In the data rows, 128 means zero.
Every row has a hidden score from 0 to 30. What is each row's score? 15 is about the middle. The score is a weighted sum of the row's numbers plus the product of two more (or one squared), each taken from its middle value.
[146 168 109  71  89  71 186 151 179 153 166 157 140 191 152 124 180  55 127 167  93 105 129  74 179 126  99 156 136 130 172  88]: 8
[ 89 108 154 143 151 142 112 114 114  82 104  83 114 131 152 116 133 134 127 145 120 108 129 131 136 144 127 125 132 143 107 122]: 12
[115 166 142 182  90 183  72 153  77 110 168 106 136 139 108 105 173 142 167 128 136 128 119 157 104 138 140 118 105 104 118 123]: 14
[100 158 146 183  99 183  73 145  75  97 156  99 136 133 111  99 153 146 153 132 132 123 129 147 104 146 131 111 110 106 111 122]: 19
[117 169 133 159  87 159  99 152 101 118 168 119 115 130 153 115 134 132 126 145 119 107 127 133 134 141 130 124 132 141 108 121]: 14
[179  76  94 176 175 176  80 100  88 190  80 187  91  26  20 244  21 161 194  15 240 246 112  38 156  22  85 163 127  35 200 211]: 25
[154 174 112  74  82  74 180 155 180 159 175 158 130 195 130 133 177  56 124 164  96 108 129  92 189 126 111 154 147 136 162  79]: 11
[101  93 158 109 162 108 145 107 145  84  96  82 109 131 148 123 132 131 129 144 118 103 119 146 139 149 137 133 134 141  97 121]: 7
[ 94  75 160  80 179  80 177  99 173  78  77  72 248 159 136  77 126  83   0 140  71 137 187 209  66 128 178  61 128 202 201 106]: 23
[ 80  76 163  84 181  84 170  97 167  70  74  70 224 150 143  74 121  92  21 142  76 133 184 189  75 138 163  75 130 193 184 116]: 21
[158 159 111  77  97  77 179 149 178 164 159 163 119 159 154 129 152  92 128 152 110 104 131 117 153 135 124 149 131 128 131 114]: 16
[ 90 105 154 132 153 129 125 112 127  80 102  82 114 131 153 115 133 131 128 146 119 107 126 129 133 144 127 124 132 142 107 123]: 11
[125 187 128 135  73 135 122 160 119 125 184 129 111 129 152 121 118 145 107 146 120 108 124 129 134 143 138 136 122 144 111 129]: 14
[ 84  94 158 127 165 128 128 104 125  72  92  75 116 128 152 111 132 133 124 146 115 104 132 130 134 151 125 131 130 141  96 126]: 8
[107 130 150 171 124 172  86 131  88  95 133  92 110 137 147 126 133 133 131 146 118 106 122 141 137 142 135 125 131 139 102 120]: 26
[132 175 120  91  82  93 164 155 160 139 173 142 115 143 139 117 143 120 126 151 112 114 134 121 150 138 123 132 135 147 119  92]: 10
[ 95  81 156  84 174  83 172  99 170  81  81  78 208 157 139  94 128  99  42 139  87 124 165 191  81 130 166  79 135 185 168 107]: 18
[161  88  99 161 171 162  94 105  98 174  85 180 107  91  78 169  77 158 163  84 176 179 115  77 141  87  98 150 147 106 160 159]: 19
[103  88 154  91 167  91 165 108 161  91  88  86 138 147 147 120 132 124 113 138 113 110 133 157 111 141 137 117 133 153 115 114]: 12
[ 92  74 160  80 180  81 178 101 171  79  77  73 248 160 137  78 126  80   0 140  72 136 190 208  66 127 175  61 130 202 201 108]: 22
[169 121  98  87 132  86 169 126 166 176 125 178 115 132 165 132 152 118 125 136 124 110 127 124 144 158 121 139 110 127  80 124]: 13
[159  84  98 173 174 173  82  99  86 176  82 180 112  54  40 206  46 162 179  42 215 212 110  56 135  54  93 155 138  69 188 190]: 15
[158 105 100 119 152 120 134 111 133 170 102 172 116 131 153 115 133 133 125 146 119 106 125 132 134 142 126 125 130 142 103 120]: 20
[168  98  97 137 155 138 119 112 121 180  99 180 109 137 148 127 135 135 129 146 118 107 121 140 134 139 137 129 130 140 105 120]: 19
[169 103  98 123 151 122 134 117 135 176 104 176 109 135 148 126 136 135 132 144 119 107 123 141 135 138 132 128 130 141 103 120]: 17
[116 168 139 182  87 182  73 151  80 110 170 107 131 136 111 106 168 142 166 129 135 128 117 157 105 137 141 118 107 106 117 122]: 14
[110 173 138 178  84 179  79 153  81 108 171 108 132 132 120  96 162 146 160 130 131 125 117 144  98 137 134 118 105 117 123 124]: 14
[151 129 103  85 126  84 171 125 169 165 127 169 120 131 159 120 140 126 123 144 119 110 131 123 139 148 121 131 122 136  98 123]: 15
[116 176 143 185  78 188  69 158  72 108 178 106 145 139  90  92 190 151 184 118 144 142 111 165  80 134 143 112  85  83 125 125]: 15
[ 95 134 149 174 123 174  83 129  85  89 133  88 113 131 145 114 127 134 130 146 118 108 128 133 134 143 131 121 132 137 107 121]: 22
[140 168 113  77  90  77 180 150 172 148 166 150 122 163 141 118 152  90 122 155 106 107 132 107 158 135 114 145 140 141 137  94]: 17
[151 134 107  82 124  83 173 129 167 166 132 166 117 131 162 120 143 126 123 145 117 107 131 118 140 147 122 132 121 134 101 126]: 14
[ 96 110 156 149 146 149 105 118 110  85 110  81 110 136 149 126 136 132 130 145 118 105 124 142 136 139 133 126 128 141 105 119]: 18
[125 187 125 114  74 113 143 158 142 134 185 132 113 131 152 120 126 140 113 147 120 107 126 128 133 141 135 136 125 144 111 122]: 14
[117 186 135 160  73 160  97 161  99 118 182 118 120 133 142 111 140 145 125 139 123 116 117 131 116 132 137 134 111 140 118 128]: 10
[ 98 123 150 150 136 150 105 122 107  90 121  93 115 130 151 115 134 135 126 145 118 106 129 131 133 142 127 125 130 143 106 119]: 16
[160 102  97 117 156 117 141 110 139 176 100 178 113 131 152 118 131 136 126 146 118 107 127 131 133 142 127 126 129 144 109 121]: 19
[149 171 117  85  83  83 169 155 170 150 173 151 115 158 135 128 151 103 127 151 109 112 128 123 159 135 126 140 136 143 126  89]: 11
[174  80  96 180 175 183  74 101  78 185  83 184 101  13  21 241  36 168 188  12 238 233 113  47 126  39  94 163 146  27 165 233]: 8
[ 96  81 157  93 171  91 163 105 160  82  85  81 157 148 144 106 125 111  84 140  98 117 142 175 101 142 152 110 135 166 139 120]: 16
[111 153 144 184 100 185  71 144  79 102 157  99 125 139 114 114 146 144 150 135 128 120 125 151 112 148 136 110 116 107 106 120]: 27
[150 171 114  85  81  84 171 156 170 152 174 152 113 159 137 128 150 101 127 151 108 113 129 125 159 134 122 136 139 143 124  92]: 14
[127 180 126 116  79 116 141 156 139 129 177 134 116 130 151 116 135 135 124 145 120 105 129 131 134 144 129 125 129 143 107 121]: 12
[171  97  97 139 157 138 118 112 118 180 100 179 112 135 149 127 133 139 129 148 119 108 123 140 137 141 135 133 131 142 109 121]: 19
[176  87  96 158 168 158  98 104 102 186  89 186  92  90  69 194  59 150 174  74 182 200 108  72 168  74  94 158 139  91 169 151]: 26
[110 178 138 181  78 181  75 157  79 104 176 108 145 133 104  85 177 155 175 121 140 136 111 152  83 138 135 117  89  99 130 125]: 14
[163  77  98 183 179 180  71  97  77 177  77 180 106   4  23 234  29 170 184   7 241 235 117  32 124  40  85 166 148  26 160 239]: 11
[114 161 143 185  93 183  69 149  77 106 163 101 133 138 109 108 161 142 158 131 133 125 120 156 105 139 138 111 108 101 117 120]: 24
[109 168 143 190  89 189  67 151  75 102 168  98 147 139  83  96 171 155 178 121 140 135 117 163  78 145 139  97  92  76 118 124]: 24
[ 85 105 157 147 153 145 111 110 111  77 102  78 116 130 153 116 136 136 126 144 117 106 132 130 132 145 124 126 130 141 103 123]: 13
[ 98 101 157 144 151 146 110 116 114  85 104  81 112 133 150 126 140 132 133 144 117 106 127 138 134 141 133 126 132 141 100 123]: 14
[148 141 106  79 118  80 173 134 173 165 139 165 121 136 164 120 142 124 120 148 116 104 127 113 143 144 128 139 122 131 112 133]: 20
[145 175 118  93  78  94 164 159 162 146 179 145 108 145 137 126 147 116 131 148 113 115 127 133 148 132 134 132 134 142 117  97]: 8
[ 84  82 158  83 178  85 173  97 164  75  78  76 203 152 145  87 122 101  46 139  88 125 166 179  82 134 153  85 135 185 163 110]: 19
[130 184 122 103  74 103 154 161 148 134 182 138 112 137 142 120 136 131 113 150 115 113 131 119 147 138 130 141 132 147 117 106]: 11
[ 95  82 157  89 174  87 167 103 166  81  85  80 183 152 141 101 124 108  66 140  92 122 153 182  91 139 159  96 134 175 148 114]: 17
[157 129 101  84 130  84 173 125 166 168 126 173 121 130 169 121 149 115 120 138 123 110 134 112 140 160 117 140 112 129  87 128]: 13
[151 149 104  74 109  74 185 138 179 163 147 164 134 153 190 124 161  90 130 151 110 103 126  91 151 146 108 151 106 116 126 129]: 11
[108 172 142 180  86 182  75 151  78 103 168 108 138 132 115  95 164 147 165 130 134 130 120 147  99 139 132 116 103 109 125 122]: 19
[154 173 109  71  81  74 182 155 176 156 174 157 130 195 131 133 177  55 125 162  95 107 129  91 184 128 108 157 146 135 163  82]: 12
[159 154 110  76  98  79 177 148 173 162 157 163 120 152 158 130 150  96 130 150 113 106 127 120 148 136 126 149 131 127 126 118]: 14
[103 172 143 190  87 189  70 150  73  98 169  99 153 134  87  82 175 158 179 119 142 139 116 152  73 143 134  99  85  79 125 127]: 22
[101  96 156 120 156 120 137 114 136  86  99  82 110 134 150 126 133 129 130 145 119 107 122 141 137 138 137 128 128 139 104 118]: 12
[ 96  74 160  80 180  78 175  99 171  76  78  75 248 160 136  77 126  81   0 141  71 137 188 212  62 128 179  60 131 202 201 107]: 23
[151 177 113  79  76  81 179 160 172 155 180 154 125 190 124 131 169  63 126 161  98 108 126 102 182 129 115 148 150 144 156  70]: 13
[170  87  97 173 169 176  81 106  87 177  88 177 118  80  59 185  92 164 166  69 191 174 104  94 107  76 122 150 151  97 163 187]: 21
[154 173 111  74  81  75 181 156 177 159 175 157 131 196 129 134 177  54 123 164  95 107 126  91 187 128 110 156 148 136 161  78]: 12
[136 176 116  88  82  87 168 156 167 142 172 144 118 149 137 117 145 111 124 152 108 115 135 116 155 134 120 131 139 146 121  87]: 12
[107 151 148 188 101 187  69 142  73  97 155  93 131 131  98 112 147 156 150 131 129 123 120 151 105 141 136 104 121  92 107 124]: 20
[ 81  77 164  84 181  83 172  94 170  70  74  71 233 151 143  71 121  89  14 141  75 130 185 192  75 134 162  70 126 196 187 114]: 20
[170  71  93 187 183 185  69  95  73 182  72 186  90   0   3 255   0 170 199   0 255 255 118   0 144  19  66 172 146   0 159 255]: 13
[ 88  90 156 105 169 106 150 100 147  77  88  77 114 126 148 111 126 131 124 145 113 100 127 139 133 157 126 134 134 144 101 124]: 8
[ 92  87 154  91 171  91 163 103 162  81  86  84 148 145 150 110 133 127 104 140 111 114 137 150 105 144 130 110 133 157 124 115]: 11
[104 145 151 184 110 184  74 139  79  96 148  90 119 130 111 121 133 154 138 137 123 114 121 145 125 139 135 111 135 107 102 119]: 17
[102 128 153 171 126 171  85 128  86  91 131  86 106 129 139 129 128 143 128 143 116 112 111 138 140 129 138 123 148 137 104 117]: 15
[114 170 141 189  82 189  67 154  73 108 173 103 149 141  84  93 179 152 181 120 143 140 114 167  75 141 139 102  85  77 122 123]: 24
[ 85  80 161  83 178  83 172  98 168  74  76  75 210 152 141  84 123 102  38 140  87 127 170 180  81 136 156  78 134 187 167 109]: 20
[115 178 136 165  81 164  93 156  93 113 175 114 117 133 145 109 147 139 137 140 122 114 121 133 119 131 128 125 120 140 113 121]: 11
[ 79  74 161  79 182  79 178  95 169  69  73  71 255 155 141  66 123  81   0 141  70 136 197 201  62 129 170  56 129 204 204 107]: 21
[158 126 100  84 131  84 171 124 167 169 124 173 123 130 170 122 145 114 119 138 123 111 136 111 142 163 113 141 109 128  84 131]: 15
[152 167 111  79  89  77 179 152 176 156 168 158 117 167 141 129 157  86 127 154 106 104 126 113 162 132 123 147 138 137 138  96]: 12
[ 85  81 159  84 178  83 173 100 165  76  79  76 212 155 142  85 122 100  38 140  87 124 168 184  78 133 155  77 133 187 170 110]: 20
[133 184 128 144  68 143 112 166 115 129 188 128 107 134 152 132 125 142 110 145 120 107 118 136 138 141 146 136 125 141 108 128]: 13
[165  79  93 175 180 176  80  96  83 180  75 184  98  15  20 238  16 163 191  10 243 250 113  23 151  24  76 166 130  31 194 217]: 19
[144 178 119 104  76 102 152 162 151 144 182 141 105 136 145 126 140 130 129 146 118 107 124 141 140 139 134 129 133 142 108 111]: 13
[168 119 100 100 134 100 155 123 155 175 120 174 107 135 148 126 138 132 132 144 119 108 123 141 136 141 135 129 130 141 104 118]: 18
[146 179 119  95  75  94 160 159 160 146 181 144 107 145 139 126 147 122 130 148 113 114 129 129 150 136 133 138 135 143 115  95]: 10
[153 173 109  76  80  73 180 157 180 161 176 156 131 195 131 133 175  58 124 162  96 106 129  93 186 126 110 156 145 137 161  79]: 12
[131 183 127 144  76 142 111 162 114 130 183 128 110 135 150 126 137 132 131 144 119 107 123 143 137 140 134 126 131 139 105 118]: 13
[ 98  83 158  89 172  88 166 104 166  82  85  79 179 153 140 100 125 108  68 138  92 121 153 182  91 137 156  94 137 174 153 117]: 19
[ 86 101 159 141 157 142 114 110 116  75  99  76 115 130 154 115 138 131 127 144 117 108 134 127 131 146 123 126 127 143 102 125]: 15
[144 168 107  70  91  71 185 150 180 155 164 159 137 191 152 124 177  60 124 167  94 106 129  76 177 128 101 152 134 130 169  89]: 8
[ 84  82 160  96 177  93 163  99 157  74  79  72 163 137 149  89 117 112  76 142  93 120 158 167 103 152 147 110 132 169 143 128]: 19
[ 97 146 147 181 111 179  75 136  82  94 143  92 123 132 133 112 132 139 132 142 121 110 135 139 126 151 127 111 129 121 105 121]: 24
[116 152 141 177 101 177  80 143  85 109 154 107 112 137 142 124 140 131 136 143 119 109 126 145 136 139 138 126 136 132 102 116]: 17
[129 186 131 148  69 149 108 163 110 128 188 127 110 133 151 130 127 141 113 144 120 109 118 138 133 138 146 138 121 140 110 127]: 13
[130 178 122 103  78 104 154 155 151 135 175 138 114 131 147 116 135 131 127 146 118 108 130 131 139 142 130 128 129 145 109 112]: 12
[142 170 122 107  82 107 145 157 147 140 173 140 110 136 149 126 137 130 131 144 118 107 120 142 134 141 133 127 130 142 103 118]: 14
[163 130 103  87 125  87 170 132 167 173 134 170 111 136 156 130 140 126 127 143 119 109 121 132 140 144 131 130 122 134  99 122]: 14
[130 172 122 107  87 108 150 151 147 133 170 137 117 131 151 116 132 132 128 145 118 105 129 132 133 141 129 127 130 142 108 118]: 13
[168 115  98  97 142  97 159 120 158 180 116 179 111 132 153 128 145 122 129 137 123 112 128 137 136 156 125 131 121 136  84 121]: 17
[153 109 100 112 149 113 141 113 141 170 105 173 116 132 152 115 132 136 126 147 119 107 128 130 133 140 129 127 129 142 109 120]: 20
[164  81  96 175 179 174  84  97  86 181  76 185  99  29  24 230  17 158 189  19 234 243 112  31 154  29  79 157 127  43 203 205]: 29
[108 161 138 172  97 172  84 147  89 108 158 108 117 131 152 116 133 137 125 144 118 105 128 134 131 140 126 127 132 142 109 121]: 15
[ 80  82 161  94 178  94 163 100 158  72  80  72 168 139 149  88 115 115  73 143  92 119 158 168 102 150 146 109 135 169 147 127]: 21
[112 163 140 173  95 172  82 149  85 107 161 109 118 132 147 113 136 136 130 143 119 111 128 134 131 141 127 124 129 140 112 119]: 21
[154 118 105 102 142 100 157 119 155 168 115 170 111 132 153 116 132 135 129 145 120 107 130 131 134 144 127 125 132 141 101 120]: 24
[ 90  86 155  91 171  91 165 104 160  82  84  83 152 145 150 110 134 124 105 139 111 110 140 149 100 140 131 111 131 159 128 113]: 11
[110 145 147 171 110 172  84 139  86  99 146  97 111 134 143 124 135 133 138 144 121 109 122 144 137 141 138 124 134 135 105 119]: 22
[ 86 109 152 147 147 147 110 117 107  83 109  83 115 131 151 116 134 134 125 146 118 108 127 133 133 142 129 127 131 142 106 117]: 13
[167  76  93 184 184 184  73  93  76 184  72 185  92   0   5 255   0 171 197   0 255 255 125   3 143  20  68 170 143   0 166 255]: 11
[168 139 103  79 116  78 181 137 177 173 140 174 123 141 177 134 157 104 127 142 119 105 125 112 148 154 121 150 109 119  97 134]: 10
[130 179 132 155  74 155 101 160 103 128 181 123 110 136 150 126 137 131 130 144 118 106 120 142 136 141 135 128 132 140 105 118]: 17
[101 112 151 143 141 144 111 120 114  91 114  88 110 135 148 127 137 129 129 144 119 104 122 143 137 139 137 129 130 139 106 120]: 13
[110 175 139 175  83 176  83 154  82 110 173 110 133 131 126  97 158 150 158 131 128 125 109 141 100 137 134 123 107 121 123 124]: 15
[ 85  84 158  97 173  97 158 101 159  76  83  77 140 137 151 103 125 125 103 141 103 106 140 151 113 150 135 121 133 155 117 121]: 11
[144 178 118  93  77  93 163 158 161 149 178 145 108 148 136 128 149 118 129 149 112 114 127 132 154 135 132 135 135 145 117  95]: 10
[ 97  82 156  86 174  84 172 102 166  82  82  79 199 157 140  97 126  99  49 138  90 124 158 188  85 136 164  88 135 182 159 109]: 20
[162  79  97 183 179 181  74  96  77 174  75 182 105   3  21 237  29 169 186   7 241 236 122  30 126  40  84 164 147  22 158 243]: 8
[148 150 109  79 109  76 177 139 173 158 146 161 123 142 166 120 141 112 124 148 117 104 129 116 143 143 121 138 125 131 118 131]: 20
[151 179 112  80  76  80 177 159 172 153 181 153 123 187 122 132 169  67 126 161  97 110 129 103 183 128 112 146 148 142 154  72]: 11
[ 96  80 157  83 174  83 174 105 167  82  81  80 210 159 140  94 130  99  43 138  87 127 166 192  82 132 166  79 134 184 165 108]: 19
[ 95  76 160  83 178  83 173 101 169  76  79  75 230 156 137  82 127  86  16 141  76 132 181 203  73 133 175  71 131 195 191 109]: 21
[157  88 102 173 172 175  82 101  85 168  84 172 124  69  54 181  84 170 164  62 198 180 109  78 101  71 112 148 149  94 169 191]: 18
[169 109 100 109 143 110 146 121 143 176 111 176 110 134 149 126 136 133 130 145 118 106 123 140 136 140 135 130 130 140 104 120]: 18
[154 162 109  79  93  78 177 148 172 158 162 160 116 156 149 129 149  96 130 150 109 106 128 121 157 133 126 142 135 134 129 111]: 16
[ 96  79 159  84 175  84 173 103 170  84  83  78 209 157 139  94 127  96  46 139  87 127 162 189  82 132 167  80 135 185 166 107]: 19
[176  74  92 187 180 186  69 100  77 189  76 192  85   0   2 255   0 167 201   0 255 255 117  12 149  17  74 177 142   0 157 255]: 13
[ 88 113 151 150 145 151 107 119 105  82 111  83 113 131 153 116 134 135 126 146 118 106 126 134 133 141 127 124 129 144 106 120]: 14
[160 140 106  81 114  82 176 136 171 169 142 169 113 139 162 130 146 120 125 146 117 107 122 125 147 144 130 142 123 130 107 131]: 15
[146 153 112  77 105  77 181 141 175 157 150 159 122 148 164 121 142 102 128 149 113 102 132 112 148 140 122 144 127 129 122 127]: 21
[113 160 143 183  96 183  72 147  79 105 160 101 128 136 116 111 158 139 156 132 130 121 124 155 113 141 138 115 114 106 113 117]: 23
[130 186 123 111  72 109 146 159 144 132 183 135 110 130 149 120 128 139 111 146 118 109 128 125 139 138 135 141 124 144 112 117]: 10
[135 183 120  95  74  95 161 158 159 138 180 139 114 154 131 121 145 112 117 153 108 116 135 111 163 130 121 135 141 147 130  84]: 10
[ 93  92 156 118 161 119 140 108 137  85  95  77 110 130 149 120 129 129 129 145 114 100 123 145 138 155 133 134 133 138  93 124]: 9
[137 185 125 133  69 132 123 162 125 136 188 131 109 134 151 130 122 144 113 145 121 108 119 139 135 138 145 139 123 140 107 129]: 14
[ 92 105 151 130 153 132 123 113 125  86 105  88 116 131 151 116 132 135 124 146 117 105 126 132 131 144 129 128 129 141 105 122]: 9
[ 86  80 158  88 178  85 171  99 163  75  78  75 189 149 144  89 118 109  59 140  91 122 159 176  90 138 152  90 132 179 157 114]: 19
[164  77  92 181 181 182  77  94  78 183  73 186  94   0  11 252   3 166 195   0 255 255 119  12 147  22  73 172 136   6 179 242]: 8
[163  75  93 186 184 186  68  93  74 182  71 186  90   0   2 255   0 172 200   0 255 255 121   0 143  18  69 176 144   0 158 255]: 13
[125 186 125 130  72 131 127 159 126 130 183 128 115 129 153 121 119 146 107 146 120 108 124 127 132 142 138 134 121 144 110 127]: 14
[ 94  78 159  83 175  85 172  99 171  80  82  77 206 157 139  94 127  98  41 139  86 124 161 192  81 131 165  83 135 183 165 109]: 18
[ 92 113 159 157 145 157  98 119 101  79 111  80 116 130 151 116 134 136 125 144 118 107 124 131 136 139 126 127 131 143 104 119]: 20
[116 178 136 166  80 164  91 155  95 116 174 117 119 134 145 109 145 141 137 141 121 114 121 134 120 132 128 122 122 139 115 121]: 12
[177  80  96 178 177 176  78 100  85 188  79 188  96  24  20 245  21 162 194  11 241 247 111  38 153  25  84 167 129  32 196 214]: 23
[119 177 139 181  74 184  74 161  80 115 181 112 142 138 100  95 184 152 180 121 139 138 102 159  84 131 143 116  93  97 127 124]: 11
[120 185 131 141  72 141 114 160 114 122 184 125 113 128 152 121 123 144 108 145 121 109 125 126 133 142 138 137 119 144 105 130]: 12
[160  86  98 165 173 165  93 102  92 177  83 178 107  79  67 180  71 159 166  72 185 188 113  73 140  77  96 154 143  96 169 168]: 16
[159 159 105  72  96  71 186 152 181 166 162 167 136 185 170 135 178  69 130 164  96 104 116  86 174 128 112 154 120 122 157 104]: 10
[ 97 118 149 145 140 147 108 121 108  90 116  93 118 131 153 117 135 133 126 144 118 107 129 129 134 141 127 126 132 142 108 120]: 15
[149 139 109  81 116  81 174 132 169 163 138 165 116 135 163 121 139 125 120 148 116 103 127 118 141 144 126 136 123 134 110 131]: 19
[133 182 125 139  73 141 116 161 118 130 183 128 112 136 148 126 136 131 131 146 119 105 122 141 138 140 135 125 131 140 106 120]: 13
[ 94 132 152 172 126 171  85 129  87  88 130  90 118 130 149 115 129 136 126 146 118 107 125 133 133 143 132 123 134 140 106 120]: 22
[100  90 154  91 168  89 164 106 163  91  91  87 143 150 147 119 136 122 111 139 111 110 131 159 107 137 141 111 130 156 120 113]: 10
[ 95  93 158 127 158 126 128 111 131  82  96  80 109 130 149 121 134 127 131 145 116  99 125 141 136 151 133 130 132 140  98 123]: 10
[162  84  98 176 177 176  81 101  85 179  80 181 110  43  36 210  47 167 180  35 221 220 115  49 131  46  88 158 133  62 188 201]: 10
[168 119 102  96 136  95 159 127 159 175 122 174 112 133 149 126 137 129 130 143 120 106 126 142 135 143 134 126 128 139  99 119]: 18
[164  84  95 159 173 160  98 102 103 178  82 183  97  79  69 187  53 153 171  72 187 205 116  59 165  73  86 155 139  89 174 158]: 22
[ 83  80 158  84 179  84 174  97 167  74  77  75 209 151 142  85 123  98  38 139  88 125 168 183  78 135 157  79 133 187 166 111]: 19
[ 98  87 157 100 166 101 155 105 157  84  90  81 124 136 145 117 128 124 119 141 111 102 131 156 122 152 140 130 129 149 108 124]: 9
[153 115 104 112 144 111 147 119 139 163 112 166 116 130 153 116 132 134 126 144 119 107 129 133 131 142 128 126 131 142 105 118]: 18
[100 100 150 122 153 122 134 116 136  93 105  91 110 135 149 126 137 130 130 145 118 107 122 141 134 139 135 127 130 140 109 119]: 6
[149 163 111  71  97  72 185 146 181 160 156 162 143 181 170 125 179  68 124 166  97 103 122  74 173 131 102 156 122 123 161  99]: 12
[128 171 134 157  83 156  99 155 105 127 174 122 110 135 151 125 134 133 132 146 119 106 122 143 136 141 135 128 129 140 104 121]: 16
[176  95  96 132 159 131 125 111 127 186  97 185 109 137 144 133 124 141 134 147 119 112 128 132 150 136 135 136 129 140 111 120]: 19
[170 104  95 111 151 113 144 116 146 180 106 183 109 135 151 125 134 132 132 140 121 109 122 145 133 142 133 125 128 141 100 119]: 19
[127 183 127 129  78 129 132 156 129 127 179 129 116 131 152 116 132 134 129 146 118 107 129 130 133 141 127 126 128 143 106 121]: 12
[135 184 120  92  75  94 162 157 159 137 181 140 114 159 130 121 148 105 118 154 105 117 134 106 168 133 113 134 142 148 133  81]: 11
[160 143 106  80 110  81 174 139 171 166 146 167 117 141 163 130 145 117 128 148 116 103 122 126 145 141 135 143 127 129 114 131]: 16
[155 123 104  96 136  95 161 122 157 169 121 168 115 129 152 116 131 132 127 145 119 108 127 128 132 145 124 125 128 142 106 119]: 20
[147 146 109  77 111  79 176 138 174 160 142 163 122 139 166 121 145 115 121 148 114 104 127 113 144 143 124 141 123 131 113 134]: 19
[156 121 101  93 137  94 162 121 157 166 117 170 115 128 153 117 134 136 125 143 121 108 128 130 133 146 124 127 129 142 101 121]: 20
[112 185 138 170  74 169  87 158  87 114 182 116 130 131 131 100 158 151 148 131 128 124 107 140  99 133 133 126  99 128 126 131]: 11
[ 99 152 146 180 105 180  77 140  81  95 151  96 127 132 128 107 142 137 142 139 126 113 130 143 122 145 131 116 122 119 107 120]: 19
[120 187 129 147  72 146 109 161 110 122 183 123 113 129 151 120 122 147 109 145 120 109 125 126 130 140 137 136 121 143 110 129]: 13
[176  83  95 163 171 162  92 103  95 185  85 187  92  74  51 209  45 150 183  56 199 214 108  64 166  58  92 159 136  77 181 166]: 28
[100 115 157 162 137 161  94 124  99  84 119  85 107 132 146 128 135 133 130 144 118 107 119 140 142 131 135 133 140 142 104 119]: 11
[100 165 146 186  91 189  69 148  72  96 164  97 149 135  90  85 169 156 173 122 139 134 120 151  79 145 131 101  86  81 124 128]: 23
[ 91 108 154 139 149 141 115 117 116  82 106  83 115 130 153 116 133 135 127 146 119 106 126 132 132 143 127 125 129 140 106 120]: 15
[ 81  80 163  88 179  88 169  98 165  73  77  71 204 147 145  78 118  98  41 142  84 130 170 183  84 142 158  87 132 186 170 120]: 22
[164 113 103 105 141 105 151 119 150 174 115 174 108 134 148 126 137 131 131 144 119 107 120 143 137 140 135 127 130 140 107 121]: 17
[110 152 146 181 104 182  76 145  80 101 154  98 123 137 123 117 140 138 145 137 125 114 128 150 123 148 139 116 123 114 107 118]: 27
[ 82  89 161 117 167 119 140 105 138  75  88  74 119 125 152 107 128 130 122 146 111  98 132 138 134 162 123 134 135 141  90 130]: 10
[115 172 144 188  82 189  66 156  72 108 173 104 150 138  84  92 179 156 186 118 144 139 115 162  77 140 141 104  83  78 123 124]: 25
[153 131 101  86 126  87 170 126 162 163 128 168 117 130 157 118 141 129 123 143 118 110 129 124 142 148 125 130 122 137 102 121]: 13
[125 171 132 165  87 163  90 154  96 119 171 119 111 136 147 126 136 131 133 145 118 107 125 143 137 139 134 128 129 139 105 119]: 17
[174  93  95 140 163 140 116 110 117 185  94 186 107 131 131 151 105 140 145 131 133 144 127 113 162 122 111 154 131 126 121 123]: 21
[ 97  89 156 106 164 105 150 108 147  83  91  82 109 130 146 120 131 132 129 145 115 102 121 147 137 156 136 136 134 140  99 121]: 7
[163  84  95 158 173 160  97  99  98 179  83 183  96  77  65 190  50 154 172  66 190 207 115  54 167  70  85 156 136  86 176 159]: 25
